[135,109,131,145,141,124,124,113,152,131,149,122,131,124,129,129,138,111,102,92,121,86,134,131,110,118,150,92,138,135,134,126,99,113,185,104,139,134,146,143,129,165,121,116,129,167,121]  <84>
[150,69,124,136,115,132,131,120,142,118,130,169,111,181,135,126,138,139,134,229,119,149,133,134,140,141,120,107,122,122,65,123,150,145,210,113,125,129,116,123,119,132,169,148,156,100,126]  <60>
[131,110,125,123,139,126,137,149,145,125,128,184,119,129,129,128,69,131,126,169,168,137,127,134,133,127,87,83,154,111,128,162,117,142,132,128,137,109,123,155,89,125,110,165,126,132,113]  <151>
[57,92,154,132,131,157,114,114,89,140,124,111,132,140,98,139,149,111,142,164,127,134,118,136,111,129,167,114,65,129,110,131,143,105,143,169,122,110,126,141,138,109,131,133,153,106,125]  <73>
[111,154,113,129,131,137,123,139,132,110,126,110,128,137,149,128,154,168,162,184,128,117,134,123,169,125,126,145,165,137,69,133,83,109,128,129,125,127,131,132,126,87,125,127,89,142,119]  <196>
[159,152,131,134,134,138,130,123,114,117,111,138,152,116,178,144,119,140,139,166,141,181,111,134,145,115,66,108,96,69,143,130,112,119,139,150,126,130,162,161,133,25,115,133,98,153,130]  <216>
[78,144,160,113,121,116,141,113,104,115,135,140,117,135,139,112,135,121,130,219,136,170,131,150,114,108,117,140,138,165,122,136,119,123,159,145,115,125,117,137,147,217,110,99,83,146,122]  <134>
[133,127,130,117,116,135,124,147,119,112,128,101,131,104,134,125,107,110,156,109,131,146,123,128,131,125,155,113,82,133,133,124,154,167,124,120,128,130,113,119,159,119,107,128,103,166,125]  <155>
[145,146,132,114,131,129,136,124,134,121,132,139,124,98,121,129,140,126,121,122,127,129,124,118,149,161,121,156,168,66,128,129,143,124,110,121,146,128,109,103,111,91,140,129,65,169,132]  <15>
[145,146,132,114,131,129,136,124,134,121,132,139,124,98,121,129,140,126,121,122,127,129,124,118,149,161,121,125,168,66,128,129,143,124,110,121,146,128,109,103,111,91,140,129,65,169,132]  <29>
[143,113,121,116,165,141,150,126,86,135,121,135,138,131,139,118,185,150,124,124,111,134,102,121,104,92,134,131,124,111,92,113,134,109,152,146,165,131,146,145,129,122,110,99,138,131,167]  <132>
q: [143,113,121,116,165,141,150,126,86,135,121,135,138,131,139,118,185,150,124,124,111,134,102,121,104,92,134,131,124,111,92,113,134,109,152,146,165,131,146,145,129,122,110,99,138,131,167]
<132>
start: [135,134,126,99,113,185,104]
<84>, 30
order: [69,83,87,89,109,110,110,111,113,117,119,123,123,125,125,125,126,126,126,127,127,128,128,128,128,129,129,131,131,132,132,133,134,137,137,137,139,142,145,149,154,154,162,165,168,169,184]
<196>
q: [57,92,154,132,131,157,114,114,89,140,124,111,132,140,98,139,149,111,142,164,127,134,118,136,111,129,167,114,65,129,110,131,143,105,143,169,122,110,126,141,138,109,131,133,153,106,125]
<73>
next: [123,159,145,115,125,117,137,147]
[217]
order: [138,111,92,86,141,116,146,134,113,121,92,129,134,110,124,139,167,104,145,121,134,131,126,102,152,165,131,122,118,124,149,121,131,131,129,150,124,113,135,109,138,99,143,185,129,129,135]
<84>

[119,171,123,119,142,117,144,142,151,174,100,140,127,132,154,126,124,149,115,122,137,162,143,148,143,120,122,146,156,146,162,127] : <73>
[130,135,134,140,125,124,131,123,122,140,115,101,139,148,137,114,122,119,126,131,139,162,124,122,136,131,124,157,148,119,126,141] : <216>
[117,120,121,153,114,127,108,131,133,78,126,126,117,130,129,107,136,172,158,138,124,123,142,156,129,142,129,145,146,135,136,130] : <15>
[111,150,129,151,125,126,118,119,148,61,128,129,133,168,99,117,136,148,121,127,133,181,150,148,109,130,118,139,98,126,99,119] : <60>
[129,124,114,145,156,127,84,134,168,90,119,134,118,131,96,116,132,141,131,126,135,116,144,170,116,144,124,141,113,128,94,130] : <196>
[148,151,125,200,127,111,131,126,98,149,132,139,133,123,147,112,129,126,155,123,125,145,128,135,131,138,131,131,131,126,119,134] : <84>
[136,109,109,126,120,114,170,123,154,77,108,135,130,156,113,142,122,108,145,126,118,140,111,125,116,137,126,124,118,122,120,140] : <132>
[124,104,139,89,139,163,134,130,125,157,122,113,134,83,162,149,126,152,111,128,133,140,122,139,118,118,131,143,117,128,118,128] : <134>
[111,138,136,115,133,145,154,134,135,219,119,108,120,129,133,120,135,94,109,124,128,114,150,195,111,114,121,165,132,127,124,125] : <155>
start: [150,195]
<155>, 23
q: [130,135,134,140,125,124,131,123,122,140,115,101,139,148,137,114,122,119,126,131,139,162,124,122,136,131,124,157,148,119,126,141]
<216>
start: [126,126,117,130,129,107]
<15>, 11
start: [126,152,111,128,133,140,122,139,118,118]
<134>, 17
q: [148,151,125,200,127,111,131,126,98,149,132,139,133,123,147,112,129,126,155,123,125,145,128,135,131,138,131,131,131,126,119,134]
<84>
order: [94,168,141,134,114,126,96,145,144,134,128,131,113,127,116,90,129,131,156,141,116,130,118,119,116,170,144,84,124,124,135,132]
<196>

[142,133,108,121,140,144,95,137,115,163,57,142]  <15>
[146,144,115,121,108,163,140,137,95,133,35,138]  <29>
[142,133,108,121,137,140,137,144,115,163,35,135]  <60>
dup <60>: 
[137]
next: [133,108,121,137,140,137,144,115,163]
[35]
start: [140,144,95,137]
<15>, 5
dup <15>: 
[142]

[128,140,122,135,163,143,123,154,148,163,115,121,106,126,116,101,126,119,155,126,120,114,121,106,149,117,173,129,134,123,136,114,134,100,149,128] = <155>
[143,108,119,97,65,73,136,128,99,163,84,84,122,182,142,133,133,151,155,111,178,149,152,96,59,99,117,99,144,140,142,200,99,116,166,140] = <29>
[169,55,185,177,204,128,103,164,94,113,98,205,229,121,123,161,7,172,43,158,48,202,208,140,143,117,131,119,172,28,195,109,71,138,109,137] = <78>
[135,124,116,116,104,101,128,137,128,163,99,109,122,154,131,133,138,144,139,126,134,142,140,96,95,108,145,114,134,137,130,136,123,132,149,134] = <216>
[116,151,125,163,202,185,117,154,178,137,146,158,114,84,105,101,123,106,139,140,91,100,103,137,185,136,186,151,123,116,124,71,158,116,131,122] = <134>
[109,140,137,172,131,185,117,103,138,71,208,195,161,55,121,164,143,119,43,177,48,128,109,169,203,172,131,158,98,123,94,7,205,229,28,113] = <132>
[109,140,137,172,202,185,117,103,138,71,208,195,161,55,121,164,143,119,43,177,48,128,109,169,203,172,61,129,113,140,106,93,146,213,63,125] = <73>
next: [151,123,116]
[124]
order: [113,28,229,205,7,94,123,98,158,131,172,203,169,109,128,48,177,43,119,143,164,121,55,161,195,208,71,138,103,117,185,131,172,137,140,109]
<132>
q: [135,124,116,116,104,101,128,137,128,163,99,109,122,154,131,133,138,144,139,126,134,142,140,96,95,108,145,114,134,137,130,136,123,132,149,134]
<216>

